One turn sends every row of this set to another row. A few are shown first. Where does it send the rows asked after them?
Z_337: [  3  -8   8  -1 -10  -6 -11   6  11 -10 -16  11]
Z_223: [ 11   4  -7   4   1  -9  14  -5 -18 -20  -3  15]
Z_169: [ 16  -8   5   7  -5  -3   8  -7  -5   8 -11  20]
Z_378: [ 20  10   8 -10   9  -9  -9   2  -4  -9  13  20]
Z_640: [  7  16   0 -16  15   2   1  -3 -19   0   6  27]
Z_498: [  3  -1  18  13   9 -18   9   2  -3 -11  -4  25]
Z_422: [  1  10  -2 -12   4  -9  15   8   4 -14  -4  29]
Z_47: [-12   3 -10  -8  -1  -6 -12   0 -26   3  -6  25]
Z_251: [  7  -2 -10  -9  17 -12   1  -4 -27   6   1  20]
Z_632: [-12   4  17 -18   3  -7   3   1  -8   4  -3   1]
Z_29: [ -5  -3   6 -23   3  -5  -4  11 -15   0   5  31]
Z_116: [ -3   5   6  -7  16  -5  19 -10   2   5  -8  18]
Z_973: [  5   0  -6   9   6  10   9   2   0  -6 -22  19]
Z_905: [ 10  -1   9 -15  -7 -13 -12   2  -6   7 -26  16]
Z_639: [ -2   9   1   4  11   6 -13   2  -7 -27   3  15]
Z_87: [  3  12  18  -6  -6  -9 -11  15 -17  -3 -13   6]
Z_923: [  4   9   0  -1  20   2 -10 -16 -15  -7 -22   8]
Z_817: [ -1   7   6  11   6 -20 -16   8 -16   1  -1  28]
Z_200: [  6  -3   1 -13  12   8  -5  18  -9   1 -18  30]
Z_906: [  4  11   3  10   5 -17 -24  -8  -8  -3  -8  24]
Z_104: [-11   4 -12   3   9 -19  12   3 -12  -7 -15  18]
Z_843: [  9   0  -3 -16 -14  -9  -6 -12 -17 -13 -15  16]
Z_833: [-10  -1  19   3   0  -8  -8   4  -6 -15 -27  12]
Z_753: [ 10  -7   0 -21   3  -6  -8 -14 -14 -18 -16  27]
Z_98: [ -6  10   9  -2   3   8 -12  -1 -14 -28 -12  17]
Z_331: [ -3 -19   2  -7  24 -10  -8  -8   1  -5 -12  21]
Z_307: [  4   7  22   9   2   5  12   1 -18  -5 -11  16]
Z_273: [-13   6   6  -6  10  -5  -6   1  -8   1   8  -2]
Z_18: [  8  -9   9 -13  19   6  -5  20  -9  -6 -14  13]
Z_48: [ -2 -21   4  -6   8 -14  -9  -4   7   2  -6  12]
Z_328: [  0   1  -4  -5  25  -3  -5  -6 -23   2 -23  11]
Z_883: [ 19  -4  12  -9  15 -11  -5  -1  -1 -11   8   7]

Z_973 moves to Z_116
Z_639 moves to Z_923
Z_251 moves to Z_337
And these:
Z_378 moves to Z_98
Z_632 moves to Z_817
Z_29 moves to Z_87
Z_169 moves to Z_422
Z_273 moves to Z_906

One turn sends every row of this set to another row. A few are shown first. Where does it send the rows asked after them?
Z_824: [ -5  -6  -6  -5  12 -10   5  -2  -4   1  27  14 -11   2  14   7  -7  -4
  -7  11   1  -5]
Z_806: [ 13  -7  -8  10  26 -12  -9  -5  -2   5  -2  12   1   8  -1  -9   3  28
  -3  21  31   7]
Z_324: [ -3  -4  -6 -15   8 -11   4   9  -5   4  25  23 -21   2  18   0  -9  -3
   3  12   4  -4]
Z_712: [ 17   2   1  -7   8   2  -6  -4  -1   9  17  14 -21  17   2 -18  24   7
   3  -1  -2  -9]
Z_34: [ 14   1  -8  -6  12  -1 -10   2  -8  10  18  13 -12  15   4 -19  23   4
  -2  -5   0 -16]
Z_478: [ 17  -5 -11 -12  15   0  -6   2  -4   4  15  19 -14  17  -3 -18  28   8
  -3   1   0  -2]
Z_565: [  9  -3   1   4  33 -17  -9   2   4  -1   5  17  -5  10  -2 -12  -5  31
   7  19  24  -1]
Z_394: [ 18  -1  -6  -1  22 -13 -19  -5   0   1   9 -11 -10   2  -5 -13  -7   2
  15   0  18  14]
Z_334: [ -5   5 -12 -17  17 -10  10   3  -8   7  27   1 -18   5  11   2 -12  12
   3  22   5   3]
Z_710: [ 16   1 -13  -3  20 -15 -11  -3  -5   7  15  -8  -8   0 -16 -16  -1  10
  11   7  12  24]
Z_504: [  9   7  -9  -1  24 -19 -10   6  -7   6  10 -12 -11   3 -14 -10   2   9
  11   9  24  16]
Z_530: [ 16  -6   8   0  21   5 -10 -16 -19   4   9  10 -11   8  29 -21   4   4
 -12   7   5   0]
Z_988: [ 16  -5   6  -5  21   9 -15   0 -25   6   7  13  -7   3  28 -27   8   5
  -9  10   9   3]
Z_421: [-13 -16   2  -7   6 -10   0   7 -12   2  18  29 -17  -1  10  -2 -13   9
   2  12  25  -1]
Z_549: [  5 -13   7   6  15  -3 -14 -12 -19  -2  31  -6 -12   5  11 -19  26  18
   6  13  15  -4]
Z_802: [-12   9  -4 -10  -3  13   2   0 -14  16  14  12 -17  -1   3  -1  -9  21
   9   2  17  18]
Z_432: [ 14  12   8   5  14  -6 -19  10   2   6  14  15  -9   1  12 -11  14  19
  24  14  27  21]
Z_473: [ 12   6   7   5  17   1 -25   7  -6   5  18  20  -4 -11   8 -18   2  17
  18  10  26  27]
Z_941: [ 10  -9  -2   2  17   7 -19 -14 -21  10  13  14 -10   6  32 -23   8  10
 -11   8   6   3]
Z_889: [  6 -11  -1   3  10   7 -14 -12 -23  -1  36   1 -14  -1   2 -23  24  19
   1  11  15  12]
Z_285: [ -6  11   0  -7   1   2   0  -7 -18  14  28   6 -19   6  10   5  -2  26
  11   5  -3   7]
Z_82: [ 16  -7  -8  -2  11   5 -11 -10   4   2  15  22 -12  12   2 -15  27   7
   1  -7  11  -6]
Z_391: [ 19   2   0   0  13   5  -8  -9 -19  13   0   4 -10   8  30 -23  16   5
  -5  10   9   8]
Z_695: [ 12   7  -5   3  18 -16  -4  -2  -3   7   6 -15 -14   1 -11 -18  -5  11
  12  11  20  19]
Z_357: [  3  -8   8  12   6   5  -5 -15 -17   2  31   5 -15   2   5 -18  29  16
  -5  13  17   6]
Z_286: [-12   6  -9 -19  20  -7   7  -1  -1  -3  30   5 -17  11   8   3  -7  19
  11  12  12   6]
Z_88: [  0  -7  -1   6  10  -1  -8 -12 -22   5  30   4 -15  -1   7 -14  36  13
   0   7  11  10]
Z_281: [-11  -7  -7  -9   8  -5   4   7  -1   3  10  23 -19  -1  11  -6 -12  -3
  -2  13  30   1]
Z_872: [ 12  -6  -2   0  33 -17 -11  10  -4   5   1  19   4   6  -2 -13   1  24
  -1  21  19   3]
Z_911: [ -8  -7   3   6  -9   2  -1   0 -20  18  10  24 -19  -6  10  -3  -6  11
  -4  12  18  -1]
Z_470: [ 10  -1  -6   2  29 -12 -21   9   2   4   6  19  -3  12   1 -12  -9  27
   4  17  29   0]
Z_177: [-11   9  -9  -9   5   7   8  -2 -12  12  31   7 -15   3   4   5   2  29
   4  15   5   5]
Z_168: [-12   6  -1  -9  -1   5   0  -1 -21  16   9   7 -25   2   7  -9 -11  27
  12  11  26  12]
Z_819: [  6   7  -1   3  20  -5 -23   1  -1   5  11  16 -13  -4  11 -10   2  15
  16  11  30  36]
Z_626: [  9  10   6   7  17  -2 -14   1   6   0  10  21  -9  -5  11 -14   0  12
  17   7  30  29]
Z_444: [-13 -11   1  -3  -3   5   0  -3 -26  11  10  14 -16  -4  10  -5 -16  12
  -4   3  18   7]

Z_695 moves to Z_712
Z_802 moves to Z_177
And these:
Z_549 moves to Z_394
Z_473 moves to Z_889
Z_88 moves to Z_504
Z_286 moves to Z_824

